In the rows, zero is written as 128.
Each path below is one point turned by a fixed rotation once a step. After each direction that follows a path, write how fast that rotation turns it, in degrees a step (0 if it stays still).
Each turn is a multiple of 5 degrees from 10 to 175, or 0.
Each row of a path follows its step; steps can be skipped.

step 1: [124 133 129 123 134 130 125 118 131 135 117 130 122 132 130 137 134 117
 130 126 127 126 123 119 129 113 123 131 140 136 120 133 129 128 131 121
 134 127 126 123 129 125 129 133 118 116 129 124 126 126 125 134 126 135
 125 134 132 136]
step 3: [131 130 133 117 131 127 124 129 129 130 135 121 125 129 124 115 136 130
 123 122 127 136 130 128 133 122 112 132 125 122 132 130 130 127 136 138
 127 132 129 127 128 142 142 128 127 132 128 115 122 130 120 130 127 128
 138 129 125 127]
step 4: [135 129 131 123 126 121 124 132 124 130 129 124 120 122 124 137 133 123
 130 130 138 127 126 125 127 128 123 138 134 119 122 133 130 130 129 131
 125 117 117 133 120 130 123 131 134 134 137 126 121 121 137 128 120 121
 145 130 136 126]
step 7: [135 134 128 124 131 123 132 124 120 124 121 126 122 134 127 126 131 124
 137 125 131 129 129 131 128 121 121 136 124 132 121 133 124 130 134 127
 127 115 132 119 126 133 125 143 128 118 122 116 124 133 115 133 124 129
 116 127 127 127]
step 9: [129 132 123 125 128 125 130 137 126 132 133 132 125 128 120 128 129 128
 126 114 126 126 129 116 131 125 121 135 134 114 131 126 124 132 128 140
 119 129 113 135 118 137 127 122 130 126 125 127 121 129 124 130 124 132
 136 127 126 119]
step 12: [131 126 142 123 136 135 126 131 121 130 125 125 132 136 131 128 133 127
 122 119 134 130 123 128 118 116 123 127 130 133 133 138 135 132 128 122
 128 124 124 128 129 124 125 129 121 125 120 118 122 120 115 131 122 130
 116 124 122 127]
step 13: [131 139 126 131 133 132 129 132 126 121 119 123 120 132 133 129 127 125
 134 121 124 131 134 114 135 125 124 128 130 132 135 134 128 131 135 136
 123 115 119 119 124 124 131 140 119 119 130 121 133 123 131 131 122 128
 131 130 134 126]
step 17: [124 133 139 127 124 131 127 128 119 139 125 126 133 131 128 128 126 122
 120 128 128 136 122 115 121 122 130 140 131 133 130 136 132 127 127 128
 134 123 130 135 136 120 137 136 118 119 128 131 125 124 127 135 124 123
 128 120 132 135]
step 19: [131 128 132 124 125 126 128 126 122 122 125 124 111 126 129 129 138 128
 128 123 129 131 132 121 131 124 114 122 122 133 138 137 131 123 128 121
 132 121 130 129 121 138 126 132 129 121 129 109 130 128 127 129 124 121
 137 135 127 124]
step 21: [129 132 127 132 132 130 130 130 122 133 133 134 121 127 127 132 124 119
 121 125 117 131 119 131 122 131 120 130 125 119 121 133 125 131 126 126
 133 119 118 142 133 132 140 123 126 129 121 130 115 125 122 133 133 136
 129 126 127 120]
step 23: [136 130 133 129 121 118 122 130 121 141 127 115 124 133 132 127 129 125
 130 122 145 125 125 124 121 123 126 134 134 130 127 134 129 128 129 124
 129 121 131 131 124 128 129 140 130 126 117 127 123 131 128 132 125 112
 123 124 124 126]
[128 129 131 125 129 129 129 129 128 125 125 129 130 130 129 127 128 126
 129 128 132 126 131 127 126 128 130 127 127 127 131 129 129 129 128 123
 132 130 127 130 128 126 127 132 129 128 128 129 129 129 129 127 127 127
 127 125 129 128] => 60
[129 128 126 127 129 130 128 125 127 129 131 129 130 127 128 128 129 126
 127 126 127 128 129 131 127 127 133 128 132 128 129 128 128 124 128 127
 128 124 129 127 129 124 130 131 126 128 130 128 126 130 126 128 128 129
 127 128 126 127] => 70
[130 128 128 126 125 127 129 125 127 126 132 125 127 129 130 126 128 128
 131 129 130 127 129 130 127 129 125 127 129 129 128 127 125 127 127 127
 128 130 133 130 127 127 127 128 128 127 126 126 129 126 126 128 129 130
 129 126 126 129] => 85
[129 127 127 127 128 127 126 127 130 128 132 128 129 129 127 131 127 130
 128 129 127 125 126 123 128 128 128 127 129 129 131 131 127 126 129 127
 128 129 126 130 125 126 128 128 126 125 126 130 128 125 130 130 127 130
 126 129 128 127] => 95
[126 129 126 128 131 126 131 126 129 130 125 128 127 131 129 130 126 129
 128 129 125 124 128 128 129 128 127 126 130 126 128 127 125 130 129 127
 129 129 129 128 128 129 130 129 129 128 130 127 125 131 129 131 131 130
 128 125 128 125] => 55

step 0: [120 127 131 111 137 129 127 136 141 128 132 119 135 124 124 136 130 116
 124 124 141 120 124 139 125 127 139 132 127 130 133 137 126 124 124 128
 119 126 130 119 125 118 131 133 125 119 128 136 134 131 118 135 133 131
 131 119 126 130]
step 1: [137 129 130 129 119 133 143 130 135 140 129 132 132 135 129 126 132 130
 113 137 127 128 143 129 133 126 132 131 128 116 131 129 121 133 132 128
 131 140 113 118 123 125 127 135 130 121 114 125 135 127 119 128 127 128
 122 123 127 130]
step 2: [135 117 129 113 126 129 119 139 132 135 110 127 129 127 133 130 125 126
 124 118 132 118 132 122 120 126 132 126 131 118 134 127 120 138 142 124
 128 124 122 130 136 132 128 124 125 139 138 123 126 130 117 121 129 130
 132 133 127 130]
step 4: [126 127 131 120 131 122 126 123 128 138 124 124 135 123 129 137 115 131
 128 136 129 132 129 124 142 125 145 131 130 136 131 134 132 145 135 131
 115 126 127 126 138 131 123 127 133 133 116 133 133 125 130 125 133 127
 130 127 124 114]
step 5: [125 126 127 130 129 132 122 135 129 128 123 127 126 137 131 133 136 131
 117 129 130 134 118 130 132 126 131 130 130 138 127 139 139 138 123 127
 126 127 115 115 123 129 132 114 116 123 126 131 132 135 119 113 130 124
 120 127 127 142]
step 6: [135 126 133 136 121 135 133 131 126 147 125 126 121 126 131 133 130 134
 133 122 135 123 118 111 122 134 124 132 126 133 120 127 129 121 132 133
 125 119 123 123 134 125 125 127 131 130 121 127 138 124 109 136 126 120
 128 128 122 120]
step 7: [115 131 119 126 119 121 122 122 124 133 127 129 128 127 125 119 120 122
 127 119 127 143 136 121 121 138 127 132 126 125 127 124 131 139 132 138
 125 129 126 127 121 125 126 122 127 125 132 126 148 128 120 120 127 138
 132 143 124 129]
step 12: [127 133 132 145 119 121 131 118 124 128 131 135 122 119 131 120 132 124
 129 122 128 124 142 129 122 131 124 127 127 120 134 134 137 126 119 116
 129 125 127 124 133 136 130 135 113 116 128 130 136 127 129 132 119 137
 129 124 120 124]
step 14: [116 130 136 140 122 133 130 146 134 123 124 136 123 135 127 123 128 115
 125 131 121 134 126 132 125 128 127 126 136 124 144 120 125 123 127 121
 127 133 128 123 125 126 135 121 124 133 115 121 127 134 143 132 131 130
 130 120 131 126]
step 20: [117 122 127 121 120 134 128 138 120 128 128 120 117 129 133 128 118 122
 128 128 130 139 126 136 135 113 139 129 123 140 122 131 135 132 129 140
 130 138 124 127 131 126 123 132 126 143 136 133 134 125 135 132 120 126
 136 131 123 124]
step 21: [122 133 140 130 129 120 125 133 138 125 123 129 121 136 136 135 138 138
 119 141 135 128 128 120 127 135 126 137 133 128 119 129 143 125 130 141
 133 131 126 130 128 129 125 129 125 114 143 127 130 123 133 130 125 120
 128 123 126 136]
[126 128 129 132 129 128 129 128 130 126 128 127 130 133 129 125 128 128
 128 130 129 128 129 127 126 131 126 131 128 127 129 130 127 128 127 128
 131 128 130 125 127 129 127 130 125 128 127 128 128 128 130 126 127 130
 124 130 127 130] => 160
[128 126 123 130 130 129 129 127 127 129 127 128 130 128 131 128 131 126
 130 130 127 128 132 127 127 129 129 125 126 127 131 127 131 128 128 128
 127 127 130 128 131 125 129 128 129 129 128 122 128 127 128 128 129 129
 129 130 126 130] => 70
[130 127 128 126 128 129 129 131 127 127 126 127 131 128 129 129 128 128
 124 129 133 129 127 128 129 128 128 129 130 127 128 128 129 129 128 132
 128 129 128 130 130 132 128 129 129 129 128 128 132 126 127 126 129 126
 127 128 126 129] => 20
[128 127 129 130 128 129 129 127 127 131 126 128 128 128 127 127 127 127
 129 130 128 129 130 132 127 127 126 131 126 125 129 127 129 127 133 127
 124 127 126 127 129 132 128 126 130 128 126 129 129 129 132 128 126 127
 128 129 128 125] => 140

step 1: [134 124 128 133 113 130 135 114 115 140 133 121 132 137 126 129 124 124
 119 129 119 127 130 127 118 129 124 125 136 125 136 127 126 138 128 130
 135 120 126 133 128 127 137 131 124 119 128 126 126 136 129 124 114 137
 127 135 122 119]
step 3: [127 124 126 124 131 118 130 132 134 118 129 134 130 134 129 129 130 122
 128 116 129 135 137 136 123 126 131 133 107 116 123 122 124 131 135 125
 116 131 121 118 127 121 124 145 131 127 131 121 138 128 132 128 133 119
 131 124 128 131]
step 10: [134 120 124 110 125 130 122 129 120 130 125 119 124 131 133 123 136 124
 137 121 133 132 127 115 120 130 129 139 125 128 125 127 139 122 119 121
 134 145 129 134 133 136 122 130 129 133 135 124 129 126 139 130 130 125
 117 137 133 131]
step 11: [125 130 121 129 129 133 130 126 141 123 132 130 122 125 132 121 117 128
 122 134 124 132 135 124 131 134 121 123 131 124 123 136 108 127 125 125
 121 121 125 132 127 126 136 129 144 114 134 127 131 121 138 133 127 141
 131 135 123 133]
step 15: [127 116 125 128 139 125 140 146 124 126 121 135 124 126 131 130 135 123
 131 137 138 125 129 134 137 124 119 133 121 141 134 128 122 126 137 123
 123 133 132 125 130 130 122 127 121 133 121 130 127 140 134 134 136 130
 126 131 128 138]
step 16: [124 132 123 125 132 139 116 114 121 129 134 133 128 120 119 128 130 121
 131 123 117 128 131 140 128 121 131 128 127 122 128 129 128 124 123 123
 111 133 116 139 121 128 129 122 129 130 134 130 122 129 131 132 126 115
 127 141 123 122]
step 17: [130 139 136 118 115 124 125 129 132 134 128 119 128 117 128 121 124 141
 123 140 130 126 127 124 137 124 132 119 136 126 119 121 132 127 126 131
 136 130 138 127 133 141 123 133 143 132 126 135 126 122 124 124 130 135
 132 133 131 123]
step 19: [136 129 134 139 141 122 135 126 139 133 129 128 137 126 114 129 127 123
 139 120 113 120 121 122 117 129 127 129 125 122 129 137 133 131 125 131
 126 112 124 123 126 137 128 120 127 122 130 122 128 126 133 130 125 129
 123 125 126 136]
step 20: [136 119 137 120 125 130 127 127 128 126 122 125 124 142 125 127 133 133
 125 129 134 132 137 130 128 132 134 121 123 131 143 127 119 132 137 139
 133 137 118 121 136 134 132 137 132 123 129 133 123 135 120 123 125 123
 115 129 130 117]
step 22: [131 138 130 134 125 118 134 130 119 133 126 133 129 125 138 133 120 126
 127 130 123 139 125 131 134 129 120 133 112 122 126 129 134 128 122 121
 118 137 133 127 124 139 122 116 129 127 143 128 142 124 137 122 133 128
 132 129 132 123]
step 23: [123 126 127 123 137 137 130 123 129 124 134 124 122 120 136 132 122 130
 128 131 134 119 126 122 126 131 131 127 121 138 114 126 116 141 121 117
 141 126 116 129 126 124 130 127 136 138 122 125 117 134 125 130 130 131
 121 136 132 119]
[132 127 124 129 129 127 127 130 127 128 129 128 130 128 131 132 130 128
 128 127 128 126 129 131 130 128 131 130 125 124 129 129 130 130 126 129
 128 127 130 129 127 130 128 127 130 129 128 128 128 129 128 131 127 125
 129 127 127 130] => 115
[130 130 130 130 128 127 128 124 129 129 126 127 128 128 127 131 129 126
 128 127 129 127 127 129 129 129 130 129 130 127 130 127 125 127 127 126
 126 128 127 127 132 127 128 128 129 132 125 130 127 128 128 130 127 126
 127 130 133 126] => 100
[124 128 128 128 126 128 124 129 126 129 130 129 127 125 127 128 126 127
 128 128 131 125 126 128 128 126 127 128 128 129 130 125 131 127 130 130
 126 126 127 126 127 131 127 127 127 130 127 131 124 128 128 131 128 130
 130 131 128 128] => 40
[129 132 126 129 130 130 129 129 127 130 129 128 123 130 127 128 126 129
 130 125 126 127 129 128 128 129 129 126 128 129 129 131 131 125 129 128
 130 128 127 128 128 129 125 127 129 128 131 130 130 126 129 130 126 127
 128 131 129 127] => 125
[127 132 130 128 126 126 129 127 126 128 128 127 129 130 130 130 129 130
 129 125 127 128 126 127 128 128 130 126 127 127 126 130 127 131 127 128
 128 124 126 129 128 126 128 129 126 131 127 130 127 128 127 126 129 131
 130 130 125 130] => 65
[127 130 127 128 129 128 127 126 127 128 132 132 129 127 131 126 129 127
 129 129 129 130 127 125 129 128 128 128 129 130 130 128 126 129 128 129
 130 128 124 128 129 128 128 126 130 128 126 129 129 126 127 127 127 124
 129 126 126 130] => 155

step 0: [127 129 130 128 134 129 123 142 127 128 129 117 126 125 138 132 138 117
 132 126 115 130 131 114 119 130 129 121 134 126 118 131 134 130 120 133
 132 134 130 127 134 131 131 128 133 118 118 117 128 126 116 120 126 125
 115 136 118 121]
step 2: [131 133 121 135 121 130 136 137 122 143 130 114 129 125 135 124 130 132
 132 135 123 122 129 120 129 124 123 138 114 124 123 142 133 126 128 123
 130 128 121 123 123 129 125 123 133 128 128 141 131 115 139 131 142 129
 130 132 126 136]
step 3: [128 134 133 125 115 126 127 127 127 135 128 124 125 130 121 124 126 138
 146 144 131 135 144 132 122 116 131 127 131 129 133 137 132 127 137 129
 136 129 117 125 129 124 134 139 136 128 132 129 131 119 125 129 137 118
 137 127 134 131]
step 4: [128 131 117 129 132 117 123 115 142 120 131 121 125 127 121 131 120 129
 149 133 138 127 127 119 134 126 125 124 126 134 141 129 130 124 128 123
 126 134 127 125 130 119 132 131 134 113 125 125 116 119 134 132 132 124
 124 130 130 127]
step 6: [127 138 133 132 137 130 120 137 131 125 127 127 126 141 127 132 128 131
 128 129 134 130 118 125 143 131 122 128 121 130 116 133 138 129 123 143
 129 129 136 135 136 126 133 124 121 127 146 136 120 130 133 122 124 123
 135 120 125 130]
step 9: [118 124 129 123 136 124 134 119 122 138 131 122 130 125 142 116 122 134
 126 122 123 122 127 119 117 125 127 122 127 120 124 131 129 134 126 121
 137 119 120 129 128 128 136 127 135 119 140 129 131 123 126 114 130 139
 118 129 131 131]
step 10: [116 126 127 134 125 118 152 139 117 124 128 118 123 126 136 123 133 135
 130 137 123 133 128 130 123 134 119 135 124 131 120 136 130 126 124 124
 135 128 129 134 133 123 128 138 140 118 133 124 131 123 129 134 131 131
 129 126 130 135]
step 16: [117 132 128 123 132 129 129 137 120 124 124 130 125 140 128 121 111 131
 127 122 140 128 126 121 132 131 137 121 134 113 131 134 142 134 127 138
 136 129 125 127 128 124 129 129 126 127 116 121 124 121 130 118 131 134
 131 136 124 141]
step 17: [120 123 129 120 135 124 120 132 127 122 132 123 131 125 130 120 126 135
 126 127 119 132 126 130 123 127 120 113 127 123 127 133 143 135 115 126
 124 126 126 125 137 134 133 139 128 122 128 117 129 131 124 129 131 140
 121 142 143 140]
step 19: [128 131 121 132 125 137 138 126 126 147 130 119 133 132 134 133 128 122
 126 129 124 136 133 123 121 125 131 130 120 132 122 133 123 136 105 129
 135 138 121 132 135 138 125 138 125 130 133 129 120 120 125 127 130 122
 129 127 134 120]
step 21: [141 131 121 124 125 132 131 126 132 138 134 130 118 128 132 134 131 135
 138 127 127 119 122 128 129 122 119 126 124 130 148 136 124 122 126 122
 126 132 115 122 123 119 138 133 128 125 126 132 129 130 125 117 128 118
 138 130 134 142]
[128 128 127 131 128 128 127 127 128 130 129 128 129 128 130 129 126 128
 130 130 127 132 133 129 130 128 129 128 128 132 131 131 126 127 128 126
 126 129 128 130 129 127 126 128 130 127 130 127 128 129 131 127 127 130
 131 128 129 127] => 45
[129 127 130 127 127 128 128 130 127 129 130 130 125 126 131 128 132 129
 128 130 128 125 129 130 129 127 128 129 126 128 126 130 131 128 130 127
 128 127 129 129 131 127 130 129 126 125 130 129 128 133 130 130 129 128
 130 128 131 129] => 95
[128 129 130 126 125 129 130 130 127 130 127 128 125 131 129 129 129 128
 126 127 126 132 130 127 130 125 130 127 129 128 127 129 125 129 128 130
 129 132 127 128 129 125 132 125 128 131 126 127 127 128 128 127 127 126
 127 131 129 128] => 135
[127 126 126 127 127 128 129 128 128 131 127 125 128 125 129 130 128 128
 129 125 129 125 131 129 128 128 129 127 129 127 128 131 128 128 129 132
 123 129 129 129 128 129 127 125 129 131 130 131 128 127 125 128 128 128
 129 126 130 127] => 60
[128 126 130 125 126 130 128 126 131 129 126 126 130 130 129 127 128 129
 128 130 126 127 129 127 127 129 128 129 128 128 127 127 129 127 131 126
 129 132 128 126 127 130 126 125 125 126 130 127 126 129 125 126 128 131
 130 130 128 129] => 170
[126 129 130 128 129 128 129 129 126 127 128 131 128 128 129 130 127 128
 130 128 132 130 126 127 130 126 128 128 133 129 129 128 126 128 128 130
 130 129 128 127 127 128 127 130 126 127 131 130 131 130 125 126 132 127
 130 127 127 130] => 145
